The same turns and mirrors carry the whole set onto itself, and each row onto the other rows of its family. Which rows share a family with each named row? Give them in list order.
These 32 rows form 4 families of 8 rows each.
temiv: [  1   6   1   2   4  -5  18 -16 -16  14  13  -8   9 -16  -8 -11   0 -10
   5 -11  -1  -4 -17  14  11]
vonu: [  4   3  -8  -1  -3  -2 -20   9 -12  -4   9   1  12  10   8  11   4 -11
   2   6   2   3   4 -12  14]
pifu: [ 13   3  -8  -8   7  -4  -3   3   4  18   7  -5  29  -4  -7  12  -9 -12
   3   1   0 -16  -9   3  17]
nosut: [ 14   0 -13  -5   8  -6  -1   4   7  18  11   0  27 -10  -5  10 -13 -10
   5   1  -3  -7 -10   3  12]
zufev: [ -2  -1  12  12  -4 -16   1 -16   0  -6 -13  -2  18   8 -25  -2  -8 -15
   7 -11  -2  -8  -6  18   1]
Rumeb: [  1   5  -1   3   5  -4  14 -11 -10  17  11 -11   8 -14 -14 -18  -1 -11
   2  -5   0  -2 -19  18  12]
Ges: [ -1  10   0   1  13   3  -7  -5   2 -20  10  -5  31   2  -8   7  -8  -8
  -6   5   6  -8 -13  20  -9]
fonu: [-17   4  -6  15  -6 -12  -7  -8 -19  -5  -7  -2  10  10 -14 -12  -9  -2
  18  -2  -6   7  -5 -16  11]
kemi: [-12  11   8   5   5   6   9 -19   0   2  -1  -1 -18 -12  -8  -4  11 -11
   7   0  -4   0   5  -7   7]
zedeb: [ -2   4  -6   6  -4  -6 -21   4 -14   1  12   1   9   3   9  14  -4 -10
  -2   6   5   6   1 -18  10]
Sekek: [-15  15 -10  -4  17  14  -9  -7  10 -12   2   2   8  -4  -3   3   2   1
   3  20  -3  -1   1 -12  -4]
mub: [-17  16  -8  -5  15  14  -4  -1  13 -14   3  -7   7  -4  -2  -4  -3   1
  -1  17  -2  -1   1  -9  -4]
nomu: [-14  13  -8  -6  17   9  -1  -5  14 -12  -4  -4   6  -4   5  -2  -2   7
   2  16  -1  -1   8  -7  -2]
gem: [ -1   3   6  18  -2 -11   2 -15   1  -9  -6   0  19  10 -27   2 -10 -12
  18 -12  -6  -8   1  18   2]
kolub: [ -2  12  -1   4  11   1  -1  -4   3 -21  14  -7  30   4  -3   7  -7   1
   0   3   7  -7   0  24  -9]
fufur: [  9   1  -8  -4   4  -4  -5   3   8  23  12   2  25  -9  -7  10 -12 -15
  -3   6   0  -8  -7   4   9]
Funa: [-19   2  -5  12  -9 -15 -10  -6 -20  -3  -6  -5   8  12 -11 -14  -5   3
  16   3  -1  11   0  -7  12]
kurib: [  2   6  -5   9   6  -3  19 -16 -13  15  12  -4   9 -12  -9 -15  -6  -5
   9 -10  -3  -7 -13  18  11]
fefa: [  1  12   2   7  10   4  -4  -6   5 -21   9 -10  25   6  -3   5 -11  -8
  -6   2   6  -8  -5  24 -10]
zal: [-11  12   8   9   3   1   2 -16   4   2   2  -7 -23 -13  -7  -3   7  -4
   7  -3  -1   2   0  -6   9]
mipip: [ -5   7   6   7   8   4   7 -19  -2  -1  -6  -6 -21 -10  -3  -9  11 -10
   5   0  -2   3   3  -1   9]
soz: [ -3   8   3   3   3  -6  12 -14 -12  15  10 -14   7 -14 -13 -10  -2  -4
   5 -12   4 -10 -19  14  18]
fegas: [-10  12   3  11   5   6   6 -24  -9   0   1   4 -18  -8  -5  -5  12  -7
  11   0  -5   1   3  -4   7]
Zom: [-19  -1  -6   6 -10  -7  -6  -5 -20  -7  -5   3   9  14 -12 -16  -2  -3
  15   3  -8  11   2  -8  11]
Vegu: [-19   1   0  11  -9 -19  -5  -3 -13  -1 -12  -7   6   9 -13 -16  -3  -1
  10   0  -1   8   0 -13  11]
nosu: [ 15   0 -12   3  11  -4   1   7   9  17  13  -2  23  -8  -2  10 -17 -11
   2   2   0  -9  -1   8  11]
Nuvil: [ -5  -2   7  13  -4  -8   6 -19  -3  -5 -10   3  18   9 -23  -3 -15 -15
  14  -6  -7   1   5  21  -2]
tukis: [  0   3  -7   8   0  -9 -16  14  -7  -1  11  -6   7   3   9   8  -2  -7
  -2   8   9   9   9 -13  12]
rifab: [  2  11   0   8  12   2   1  -9   4 -17  11  -9  27   0  -1   6 -16  -8
  -2   4   5   2  -3  23 -15]
viro: [  4   0  -8   6  -2  -7 -22   8  -8  -1  12   1   7   4   6  15  -1  -7
   4   7   5  10   6 -11  14]
kob: [ -4   2   7  15  -4 -12   1 -18   1  -3 -15  -2  19  12 -23  -3 -14 -10
  13  -7  -4  -7   2  20   1]
beni: [-12  17  -9   1  15   8  -5  -3  19  -9   4  -8   4  -8   2  -1  -7   4
   2  16  -2   5   0  -9  -8]

Which other rows belong to the same family as vonu? pifu, zal, soz, Zom, Nuvil, rifab, beni
Which other rows belong to the same family as kolub? Rumeb, fonu, zedeb, nomu, gem, fufur, mipip

